One vector is turned by the same rotation once a step. Each row is the vector after some number of steps, and that number follows the row.
The counts run from 0 to 820.
[ 23.2  33.2 -24.2  30.7 -22.1 -20.0  15.2  15.2 -26.8 -33.6  15.3 -15.6
  -8.6   2.5  -5.8  -1.8  25.0  15.0 -19.1  -9.5   2.0   4.6  33.7 -31.5
   3.9  32.4 -46.7 -25.9 -19.5 -15.5  22.1  53.4  -8.8  24.0 -10.7  -6.7
  20.7 -19.7  -5.4  -6.3 -19.3  24.5  -4.2  10.8   0.0   3.7  23.6   0.2
  55.7 -10.3  -2.0  32.6  11.1  36.8  20.3]	433
[ 14.6  38.9 -24.2  22.8  -5.1  -4.5  23.7   6.3   0.2 -29.5  26.8 -22.6
   5.9  23.2   5.8   4.0  37.6  10.3 -14.5   9.6  -1.4  13.3  -2.1  -7.2
  11.0  -7.1 -27.7  -7.4 -12.3   3.4  11.2  48.0 -13.6  14.0  -6.9  10.8
  -3.1  20.2 -23.7  12.9  -6.7  62.5  -8.4 -19.1  12.3   1.2 -23.4 -13.5
  63.1   6.0   2.4  29.4  18.4  50.7  19.2]	608
[ 45.1  51.4   0.7  52.9   8.5  -2.1  -0.5 -16.4   1.4 -15.4 -16.0 -26.3
 -14.6  12.4  -2.6  -9.8  33.0  33.4   0.2   4.6   7.8  -2.7   4.8  -2.6
  37.6  22.9 -12.6 -19.9 -21.9 -21.4  46.8   2.5  -5.2  10.0 -22.3   2.2
  18.6   7.9   7.0 -29.9 -22.4  36.0   2.1  23.6 -11.7  30.1   2.1 -17.5
  52.4  29.5 -24.3  18.0   2.0  20.5 -37.6]	19
[ 51.5  35.1 -39.6  21.0   4.1 -20.9  13.0   8.8  -6.7 -43.9  13.3   0.1
  -9.2  27.4 -26.4 -11.2  21.7  12.9  -6.0   0.0  -9.9  -2.8   4.1 -30.9
  17.6  19.3 -51.4 -17.5  -1.8 -26.0  17.5  11.7  -1.2   7.1 -21.3 -10.2
  16.9   0.8 -15.1 -23.9   8.1  62.7  -6.7  17.8 -13.2  10.5   8.6  -8.4
  46.2   9.3 -23.3  18.4  11.6  31.9  17.5]	522
[ 35.0  30.8 -22.3  11.0  11.5 -10.7  22.1  35.7   4.9 -17.6 -42.3 -27.4
  -7.8  -3.7  -1.1   6.5  26.1  27.0   4.3  19.2  -4.0   5.9  18.9  -1.3
  15.6  27.3 -20.0  11.3 -15.9  -1.7  34.9  22.3 -36.8  23.5   0.8  -9.5
  39.5  14.5  -5.6 -12.3 -12.1  72.2  -4.6   5.1  -9.4  28.9   9.7 -11.6
  46.0  18.3 -35.2  20.4 -14.5   2.1 -14.0]	555
[ 21.0  54.7 -13.5  66.1 -10.2  16.8  27.3   3.3  -8.8 -27.6 -23.9 -42.7
  -2.8  22.1   1.9  -9.8  36.3  12.2 -24.4  23.5  17.1 -12.6  14.1  -7.6
  47.1  16.4 -20.0 -24.2 -31.9  -2.3  22.9  21.8  -3.9  14.1   8.0  11.5
   2.2  -3.2   8.3   6.9   6.6  30.0   0.6  24.1  -1.5  12.8   3.2 -32.9
  41.4  -9.3 -12.4  27.1  15.9  25.3   4.4]	591
[ 14.9  41.4 -22.1  31.7  13.9  -5.9  10.4  28.3  -5.2 -22.4  13.3 -31.2
  -6.1  61.1  -0.9 -11.2  32.1   8.4   0.0 -12.6  -1.7  37.9  21.8  -8.2
  -1.9  -3.9 -36.9  -7.3 -34.5 -24.1  27.8  13.6   9.1  16.2  -7.2  -2.1
  16.0  -0.1 -30.3 -15.0 -24.2  44.3  -4.8 -14.1  -2.1  21.3   3.9   6.3
  51.8  -1.2  -3.4   5.7  27.1  31.4  33.4]	654
[ 55.9  32.6   0.7  39.7   9.4 -19.7   7.5  -1.5   1.1 -18.6 -17.3 -41.8
  12.4   9.3  22.9 -14.9  18.8  19.8 -12.8   7.5   6.1  16.7  25.2 -12.7
  44.7   9.1 -27.6 -48.4 -21.0  -6.2  22.8  12.3   4.2  32.4  14.5  13.3
   1.0  14.3  -6.6 -32.3 -12.4  38.0  -5.9   9.7  -8.7  14.3  -7.1 -20.8
  61.4  -5.0 -17.6  13.1  24.8   5.2   7.5]	636
[ 20.2  32.5 -23.6  49.7   7.7 -18.3  28.5  16.6  -5.1 -10.9  12.3 -42.9
  -9.3  26.5  18.9   0.6  39.7  31.5   4.6  15.3   1.5  11.3  23.7  -0.8
 -10.4  23.1 -10.1  -6.0 -23.0  10.5   4.0  35.7  -6.4  23.5 -16.6  16.9
   6.0   2.9 -24.6   1.8 -19.9  36.2 -25.2 -27.4  10.0  28.6 -11.1  -5.1
  54.1  25.5 -13.0  34.7  38.1  27.8   5.5]	83
[ 18.1  46.4 -29.2  42.8  18.4 -26.9  39.5  28.4 -26.9   3.8 -10.9 -28.1
 -28.0  17.2   1.2 -12.1  42.3  15.8   1.6  -2.4   2.4   3.7   9.8 -13.1
  -1.7  56.8 -24.5  -2.4 -41.2   3.3  -0.2  33.0 -10.2   5.0 -12.4  -0.2
  -5.2 -10.6 -10.9  -8.2  -1.6  50.8  -6.8   2.2 -10.9  20.8   3.7   0.8
  52.8  12.2  -9.6  26.4  -1.0   3.8  -1.3]	87
[ 10.3  42.6 -20.2  42.5  -1.6  -5.7  13.1 -22.0   3.3 -12.5   0.5 -20.8
 -31.9  -5.8   0.3   0.6  24.9  10.6 -32.0  19.0   7.0  -6.9 -20.9 -23.1
  42.7   2.4 -45.8   5.6  -8.2 -11.8  27.1  22.7 -24.5  29.3  -9.0  -1.1
  -5.8  16.0   1.5 -23.9   4.1  62.3  -3.5  15.7  -5.7  -5.3  -0.2 -12.6
  71.6   4.5 -13.3   9.5  -5.1  19.5   5.3]	761
[ 26.6  47.1 -32.8  45.5   5.5  -0.7   4.5  17.7   7.0  -8.1 -20.2 -20.5
 -40.9  -1.2   6.3   9.2  45.3  25.0  10.6  21.4 -14.7   4.2  21.7  20.1
  39.1  19.1 -27.7  18.9  -5.0  -5.2  21.9   6.6 -12.3  40.1 -18.8 -12.1
   5.0   7.7   0.4 -23.0  -3.3  62.0   0.3  25.8  -5.6   6.8 -12.1  -9.1
  49.1  -0.9 -11.0  18.0  16.8  -5.3   6.7]	716
[ 46.8  34.4  -8.1  32.2   6.7 -13.1  -4.0  -7.5   9.3  -9.5  -7.9 -39.1
  -1.5   6.2  15.4  -5.6  14.9  34.7 -13.8   5.8  13.2  20.9  25.9 -15.3
  38.0  14.9  -9.7 -45.9 -17.3  -5.5  24.3  10.0   2.5  32.2  13.9  19.5
   4.9  15.8  -9.4 -28.7   1.8  51.5   2.5  11.7   1.0  14.7 -14.6 -17.9
  54.8  13.0 -18.7  17.2  39.3   7.3   6.9]	637
[ 25.9  13.5  -8.3  36.0  -9.9  -0.2  10.7  15.2 -23.3  -7.0 -28.1 -30.3
  -6.7   3.9  36.9   5.8  28.5  33.5 -17.2   2.4   1.5  28.1  15.2   7.1
  41.3  55.9 -17.2 -22.6 -25.9  -2.6  35.4  25.5 -20.1 -18.3  -5.4  -8.0
  12.7  30.5  -9.4   1.6   1.9  47.9   9.3   8.9   6.8   9.0   0.6   0.3
  64.5  17.7 -14.0  24.9   9.9  17.7  -8.0]	240
[ 47.0  39.1 -14.2  51.1   3.8 -12.1  27.4   2.4  -1.3 -20.4  -4.2  -7.2
 -17.9  10.6   0.5 -14.5  26.2   6.4 -21.3  13.0  -6.1   2.3  37.7 -23.7
  12.8  46.7 -35.1 -18.2 -16.3  -2.6   8.9  51.8 -21.0   4.9 -17.8  -0.5
  -2.2  -0.9 -29.6 -31.8   3.8  45.8   0.1  21.3   2.4 -14.3   1.4  -2.3
  42.1  -7.7  -5.9  37.0  25.3  11.3  11.1]	614
[ 39.0  34.0 -13.9  23.6  -9.2  17.6  23.7  -9.5  -2.8 -34.0 -22.7 -29.5
   8.5  14.0  -0.6   1.0  33.5  35.5 -16.2  25.2  -9.8   6.7   6.8  -3.8
  26.8  17.8 -11.0 -13.6 -20.1  22.7  45.3  24.4  -6.2 -15.2 -13.9  -9.0
  20.4  24.3  10.8 -13.5  -2.7  58.0  -1.9  10.4  17.6  14.6  -4.4  19.0
  60.3  12.0 -31.1  40.3  -5.3  14.0 -14.2]	376
[ 39.7  28.0  -8.7  27.8  17.7 -19.7  13.0  28.1 -26.2  10.6 -19.7 -28.8
  -9.9   2.7  16.3  -7.5  25.0  10.5 -13.3  -6.0  -6.0   4.4  27.4 -13.7
  27.8  50.4 -25.5  -2.8 -43.6 -26.3  18.9  38.9 -12.6  12.2 -19.2  14.5
   6.0   0.5 -19.7 -21.0 -13.6  34.3 -13.6  11.3 -21.6  17.1  -7.9   6.8
  59.5  20.9 -28.9  28.4 -13.1  -3.0  -7.0]	796
[ 27.2  20.7 -26.0  11.4  -0.1  -5.4   7.8  29.3  -4.5 -33.3 -15.5 -30.2
  -3.9  32.7   3.8  18.3  36.3  26.1  -0.2   5.2  -1.9  37.2  28.6   1.4
   0.5 -11.3 -42.5  10.4 -19.1   4.8  38.9   3.4  -3.1  14.5 -15.8 -11.4
  36.1  11.4  -4.7 -16.8 -24.7  59.7  -4.7  -1.4  16.1  20.3   2.9  21.7
  56.4  11.4 -18.4   7.1   2.8  25.3  21.9]	162
[ 16.5  63.3 -20.0  47.9   4.4 -17.4   8.6  22.4   8.6 -27.4 -12.5 -37.0
  -4.1  32.4  -5.0  -3.4  33.4  37.4   8.2  24.0  -3.3  14.2  -3.5   2.3
  14.3  -5.5 -20.6  15.6 -14.1  28.5  29.6  12.1  -8.8  38.0  16.6  -0.5
   6.5  -9.2  17.5 -15.9 -32.8  42.5   5.5  -6.6   8.3  32.5   0.9 -31.0
  45.8   5.1  -1.1  23.5  29.1   8.2  -1.9]	336
[ 19.9  37.9 -23.6  17.3  -2.3  11.2   5.0  20.4   2.6 -37.5  -6.8 -32.7
 -18.2  22.7   2.9  19.4  29.3  29.1   2.0   3.9  -2.2  45.6  25.6  -1.4
  13.7   6.5 -36.5 -10.3 -16.5  -4.9  48.7 -14.8 -15.2  34.7  -6.1 -17.5
  36.8   6.0  -8.6 -31.4 -15.4  55.6   3.5  12.3  12.0  12.7  23.8  10.4
  52.1  -3.8  -5.2  20.1  28.4   0.5  14.9]	160
[ 46.6  39.3 -13.6  33.4  10.9 -19.2  23.6  10.1  -7.5 -49.3  36.4 -24.4
  -4.6  50.8  11.7 -30.6  21.1  10.1   2.6  12.8 -24.5   8.9 -14.6 -10.1
  -0.8  22.9 -37.9 -11.7 -21.8  -5.3  20.0  12.9 -19.3   3.5  -4.2   0.8
   1.8  18.4 -24.2 -13.0  -4.9  44.8 -23.9 -14.6 -11.1  -1.0   8.8   7.8
  59.6   8.9  -9.2  19.1  30.5  18.5  14.4]	129
[ 16.5  29.2 -36.0  29.0 -29.7   7.1   9.4  23.4 -19.2 -14.4 -39.6 -11.4
 -11.5   4.3  12.1  24.0  28.5  28.6 -14.2  13.4  -5.9  26.7   9.4   3.8
  56.5  21.2 -33.8   8.5 -10.3  11.5  29.5  13.2  -9.4   3.4  -8.8   3.0
  28.2  15.0  10.7   0.5   1.6  50.3  12.0  13.6  24.1  10.6 -15.7  -4.9
  55.2  13.5  -9.0  19.2  14.5  24.2  20.8]	720
[ 21.6  21.5  -8.4  34.8  17.0 -16.9  25.3  20.1 -13.6 -23.1  -9.0 -49.8
  -4.0  41.9  21.6  -6.0  28.2  19.4 -11.3   9.7   8.6  36.9   4.1  -3.3
  -7.5  25.8 -37.4  -9.8 -40.3  12.2  29.7   6.8 -19.6   0.7   4.1  -7.6
  12.2  11.0 -16.9 -23.2 -22.9  47.6 -10.1  -3.9   4.6  12.0  27.8  21.7
  63.4  13.7  -8.0   7.2   1.0   7.2   4.9]	643
[ -2.6  55.1 -10.6  35.3   1.7  -0.6  19.0   8.7  11.1 -18.3  -4.8 -51.0
   4.9  28.6  -4.0  -3.4  29.4  12.8 -16.5  21.6  12.4  19.1   8.0 -13.6
   2.3 -16.2 -17.1   3.0 -32.7   5.8  47.1  35.8 -18.8  38.6   9.0   2.9
  16.0   4.2  -5.5   0.4 -35.7  40.4  -0.6 -18.9   6.9  27.8  17.4 -12.9
  50.1  -7.0  -9.3  26.1  16.4  25.3   3.2]	426
[ 36.0  24.8 -33.9  17.2 -12.0 -11.3 -14.3  21.8  -4.5 -52.2  17.2 -42.1
   0.9   9.8   8.9   6.6  22.6  51.8   2.9   7.8 -12.9   1.9  -2.7 -18.4
  11.1  32.2 -26.6  -9.8  -2.1  -4.3  42.7  13.6 -33.2  28.2   2.9 -14.9
  29.7   5.8  -6.8   0.3   0.6  42.2 -18.4  17.0   7.0   4.7   8.8   0.8
  46.7  13.6 -22.8  39.3  34.4  21.6  10.2]	686
[ 37.0  49.1 -23.0  13.3  13.3  -9.1   8.1  19.4 -17.7 -26.0   9.2 -24.5
   5.0   8.2  -5.8 -13.0  13.4  22.4  -1.5   3.3 -26.5   8.2   4.8 -28.8
  22.8  32.2 -20.0 -23.9 -30.4  -5.8  10.9  30.0  -7.0  30.8   7.8  31.3
  20.0  -7.0  -4.6 -24.6   1.1  27.3 -19.6  -5.7  -7.8  25.6 -12.7 -15.6
  44.9   3.4 -20.0  54.9  39.8 -10.9  12.6]	306
[ 10.4  42.5 -10.8  46.5  -1.1  -3.1  16.7 -23.4   1.4 -22.5   4.2 -23.6
 -30.0   0.6   5.9 -13.5  32.2   4.8 -25.0  25.8  -3.5  -3.0 -20.4 -22.8
  34.6  -9.0 -45.8  12.3 -14.8  -2.2  36.0  25.5 -19.0  32.1   3.7   8.5
  -4.6  11.9   6.4 -26.2  -7.8  48.6 -18.3   3.6 -11.8  -2.1  -4.2  -9.5
  76.6  -5.5 -11.4   3.8  -7.1  11.5   2.9]	760
[ 29.5  14.2 -12.8  53.9   0.6  10.5  15.8  -1.4 -14.3 -51.2   3.7 -25.9
  -3.6  32.9  25.4 -12.5  30.4  19.5 -15.3  12.5 -13.8  -2.0 -16.7  -7.0
  44.6   7.8 -44.6  -1.0   0.8   8.4  18.7  10.6 -10.7   1.4 -20.3 -10.0
   2.9  20.9  -2.8 -14.6  -0.3  30.7 -20.8   1.5 -10.3   3.4 -11.8 -21.0
  68.0   1.8 -26.0  -3.5  22.1  28.0  16.4]	369
[ 33.7  34.3 -12.2  47.0  -3.2 -17.9 -19.5  19.2   6.4 -28.9 -24.2 -44.7
  11.8  40.9   6.7  -0.3  12.1  28.3 -29.4  27.7  -3.4  -0.7  14.3 -17.3
  34.6 -10.7 -38.7  30.2 -16.4   0.5  47.3  22.0 -28.6  24.0  -1.7  18.5
  22.4  -9.1  -1.8 -14.6 -29.5  24.2   5.6  22.1  11.6   6.2  -6.7 -12.7
  31.6   6.8 -15.1  34.3  19.9  23.2  23.0]	678
[ 25.5  52.7 -28.2  19.0 -11.6   5.0  40.7   5.6 -25.4   4.7 -18.0 -10.0
  -9.6   0.2  -5.1   1.2  48.3  -0.7 -13.6  24.7 -23.1  13.8   8.4   1.2
  40.7  28.6 -26.7   7.3 -39.7   1.3  19.6  41.0   0.7   1.2 -21.9   2.6
  -2.5  11.9   1.4  -4.2   1.6  51.1   6.2   7.4   3.6  11.3 -23.7  -1.5
  59.9  -7.4 -17.4  40.6  -6.2   1.1   2.8]	226
[ -0.8  46.1 -15.8  46.8   2.7   4.8  19.6  -1.2 -12.2 -18.6  23.7 -35.3
 -20.0  32.1  11.6 -31.5  28.4  12.1  -5.6  -7.0  -6.2  16.4  11.2 -17.5
  -5.9  17.8  -8.7 -10.4 -41.4 -11.1  44.0  40.1  -3.7   4.6  -1.8  16.1
   6.6   9.2  -9.0 -12.3 -17.2  38.4 -26.2 -19.2   0.8  12.9  -2.5  35.7
  66.9  17.7  -0.2  18.0  21.6  22.0   5.5]	264
[ 13.4  32.2 -30.7  31.4 -12.5 -24.1   4.5   9.1  -5.0 -33.3  18.4 -39.9
  -7.2  28.3   6.3   9.2  28.3  37.9 -22.4   7.3   6.8  28.0 -27.6 -14.9
   7.4  11.5 -44.7  -5.8  -7.7   7.6  26.3  14.7 -27.9  11.2   5.3  -1.8
  -9.9   9.5  -4.1   1.7  -6.4  63.4   4.3   5.3  22.5 -10.9   2.6   3.2
  62.2   9.6  10.5  13.3   8.8  41.0  25.6]	116
[ 26.3  21.2 -16.6  53.2  -7.1   1.3  -5.6  13.2  -0.7 -47.6  -6.7 -44.9
  -9.6  43.1  26.3 -30.6  15.2  33.1  -2.7   1.2  -8.3  12.1   9.2  -6.4
  27.4  11.1 -24.2  -4.6  -9.5   3.2  52.1   6.8 -10.4   4.3  28.2   1.3
  17.3  15.6   4.0 -11.6  -6.0  47.9 -19.2   6.3   0.2   5.6   3.4  10.5
  57.7  11.4  -5.8  -5.2  35.9  22.0  20.5]	505
[ 14.1  40.6 -30.0  24.6 -16.7 -15.6  -3.0  -1.9  -5.3 -10.8  30.0 -35.0
 -22.4  -4.8  13.5   4.8  31.5  28.1 -17.6  16.4 -17.3   5.4  -5.6 -14.6
  11.9  35.3 -23.4  15.3 -16.9 -17.8  32.1  44.7 -31.9  40.1 -17.2   4.8
   0.4   7.1 -13.1   4.7  -7.3  31.9 -17.6   1.9  11.5  -4.5  -2.9  16.7
  65.9   8.0  -1.2  49.9  22.8  18.3  17.7]	446
[ 21.0  20.2 -27.3  19.2   0.0 -11.3  18.6  31.0  -6.2 -35.8 -24.5 -23.8
  -1.4  36.3   4.7   8.3  25.9  14.7  -1.7  16.1  -5.9  34.2  24.9  -9.3
  10.3  -8.8 -47.4  15.4 -22.2  15.2  33.0  17.6  -8.1  24.5   5.2   5.5
  46.2   4.5  -8.0 -27.7 -25.5  54.3  -9.0  -7.4  10.9  21.1  10.3  13.7
  56.1   8.8 -14.0   5.2   1.9  17.1  23.0]	163
[ 33.7  15.4 -12.9  60.7   5.3  -2.3  16.6  -1.8   0.9 -54.0  -2.8 -26.2
 -11.7  28.0  24.5 -13.7  21.3  19.3 -16.9  19.9 -10.8  -8.5 -13.6  -9.5
  46.1  18.6 -50.3  -0.8   0.1   2.4  21.1   7.3 -28.8  10.3  -6.7 -14.7
   8.7  19.2 -10.5 -21.3   1.8  38.0 -16.5   5.1 -14.4  -5.1   2.5 -31.8
  57.3   3.3 -19.3  -4.0  30.3  16.8  14.3]	370
[ 30.8  44.0 -18.9  38.4   7.8 -13.3  34.6  11.0  -2.7  -6.0 -14.1 -10.9
 -20.5   5.2   4.6 -17.2  42.0   0.4   0.8  36.8 -30.4  -4.2  24.9  -0.9
  16.3  31.5 -21.5  24.6 -18.7  11.0  19.0  51.5 -16.3  22.9 -18.2 -20.4
  -4.6  14.1 -13.9 -20.1 -14.7  48.7 -13.3  -5.9 -12.0   8.6  -0.7   0.7
  54.7 -13.2 -20.0  29.4  10.1  -7.4  -2.5]	223
[ 33.8  45.3 -10.4  18.6  -8.0  -6.2  19.7  16.8 -22.0 -17.7  -2.1   2.8
  -8.7  18.2   7.9  -3.3  27.7  13.8   5.8  -1.4 -35.6  35.2   3.9   9.2
  18.8  19.8 -30.5  11.1 -21.4   2.2  40.0  28.7  -7.2  -3.7 -22.9  13.8
  28.0  17.4   3.0 -23.6 -32.7  43.6  -7.1 -14.5   8.0  23.9 -16.4  20.9
  73.6  22.8   3.0  24.7  -3.6  18.0 -13.8]	1
[ 16.3  52.9   2.2  27.4  12.3  10.1  17.4  11.7  -8.0 -23.6   4.7 -23.9
   2.9  23.1   1.5  -8.5  33.3 -13.8 -14.7  11.1 -18.8  -3.9   9.8   4.3
  25.3 -15.1 -43.6  19.2 -32.0 -29.0  29.4  42.7 -23.4  29.5 -24.7  12.2
   9.2  10.1 -21.5  -5.5 -25.4  34.8 -16.1 -11.4 -20.9  12.1  -9.2 -16.3
  61.3 -12.9 -15.1  29.2 -12.3  21.5   6.8]	50
[ 34.4  26.3 -32.0  18.4   8.9 -29.5  17.9  35.8  -8.3 -25.4 -32.2 -13.3
  -0.8  26.6  -8.4  15.9   9.9  21.8 -12.2   6.8  10.7  16.0   4.9 -16.5
  15.1  -0.1 -47.2   8.2 -15.6   3.3  16.2  12.6 -16.6  14.0  -3.0  28.3
  40.3   0.1  -4.9 -24.7 -22.4  62.0  -1.3  -3.9  11.1  27.9 -13.3 -12.6
  48.9  29.8 -24.8   9.1 -13.1  30.1  15.8]	165
[ 29.1  20.4  -9.8  16.3   7.2  -0.4   6.1 -13.3   1.1 -26.2  16.0 -38.6
  -8.3  -0.3   8.9   9.0  35.7  38.8 -10.8   6.2   4.3  14.6  15.8 -24.5
  -8.9  29.5 -21.3 -22.5 -13.6  -0.1  32.6  34.0 -19.0  16.3 -30.5 -20.9
  17.0  13.9 -23.3 -19.6 -13.2  51.8 -15.4   0.3  11.3   6.5  13.6  17.3
  66.6  12.3 -22.4  38.7  11.6  24.2 -13.5]	777
[ 28.3  43.1   3.1  25.0  20.5  -0.2  20.7   4.3  16.9 -38.6   9.4 -16.4
  -9.1   5.6   5.5  12.4  28.3  21.2  -2.4  16.2  -3.6  15.4  -4.6   6.4
  21.6  -6.8 -47.0 -14.1   1.0  -0.9  22.5  16.5 -41.9  28.9  -5.7  -3.6
  12.4  30.5 -13.8 -27.2 -21.1  70.8  -4.2  -4.9  -2.6   3.2  -2.5 -40.5
  60.3   1.6  -8.3  13.9   3.6  23.1 -11.8]	382
[ 45.4  41.5   4.8  60.7   0.0 -20.6  18.6  -9.3  -9.4 -22.4 -29.9 -16.9
 -13.4  25.8  17.9 -17.4  12.6  11.4 -16.4  23.8   7.5   5.7  -5.5  -4.6
  45.7  26.2 -36.2  -2.2 -23.0 -10.0  40.7   5.9 -19.2   7.3  -7.4  15.0
  26.6  12.9   7.9 -31.8 -19.2  20.1  -0.1   6.2 -12.0  25.0  16.5 -26.3
  52.8  22.6 -19.1   1.6   4.8  10.0 -20.5]	17
